In the data rows, zero lies at 4.5, halfway between 4 and 5.
Here are some points:
[9 7 6 5 4 7 5 5]
[6 3 5 6 3 3 5 6]
[4 4 5 5 4 4 5 5]
[3 3 3 6 5 7 5 5]
[3 5 5 6 6 2 2 3]
[3 4 3 6 4 6 4 4]
[3 3 4 6 4 3 3 7]
[4 4 5 7 6 3 7 6]
[3 4 7 5 4 7 5 4]
[4 5 5 5 4 5 3 3]
[9 6 5 6 4 9 4 4]
[3 3 4 7 6 4 7 5]
[4 3 5 7 4 3 3 3]
[5 3 4 3 3 3 7 6]
[4 3 3 5 6 3 5 5]
[5 3 2 2 4 6 3 4]
11 more points follow, each with its number after it:
[3 6 7 1 8 4 5 6] 0
[5 6 5 6 7 4 7 5] 1
[7 4 6 5 4 4 3 5] 2
[2 4 5 7 4 5 4 6] 3
[3 5 8 7 5 3 2 4] 4
[4 5 3 5 7 4 5 4] 5
[4 4 4 5 3 3 4 5] 6
[6 6 3 3 4 3 4 4] 7
[5 3 2 3 4 5 6 4] 8
[6 5 4 3 3 3 3 2] 9
[5 6 6 6 7 5 6 5] 10
Which three of these numbered points are nearest to each point below, looking only along the 3 directions in which the first points spread most? Their numbers follow each, nearest first.
[3 5 4 6 4 3 5 5] > 3 5 6
[3 5 3 4 2 4 3 2] > 9 7 5
[3 4 3 5 5 5 6 4] > 6 5 0
[4 4 3 2 5 3 3 4] > 6 5 9
[2 6 6 2 7 5 6 4] > 5 6 0
[4 5 3 4 5 2 3 3] > 5 3 6
Here are 11 other points, each followed by its number:
[3 5 6 7 4 2 3 2] 0
[3 4 7 9 6 4 7 8] 1
[2 2 2 3 5 4 3 3] 2
[3 4 5 7 4 5 4 5] 3
[4 4 4 2 4 4 3 6] 4
[8 4 4 4 3 7 5 4] 5
[5 3 4 4 4 3 4 3] 6
[4 7 5 5 3 2 4 5] 7
[2 5 4 5 4 5 3 4] 8
[5 5 8 1 5 7 3 4] 9
[3 9 4 4 2 8 7 6] 10
Which three of these numbered points are nearest to each point below, looking only along the 3 directions in which the first points spread most? Their numbers follow each, nearest first.
[3 4 6 5 5 5 3 3] > 8 3 6
[5 5 4 9 3 5 5 6] > 7 3 6
[3 5 8 4 6 6 5 4] > 7 3 6
[6 3 8 1 8 6 5 2] > 9 10 5
[5 8 7 6 4 3 3 3] > 0 7 3
[6 7 7 7 2 2 2 3] > 0 7 3
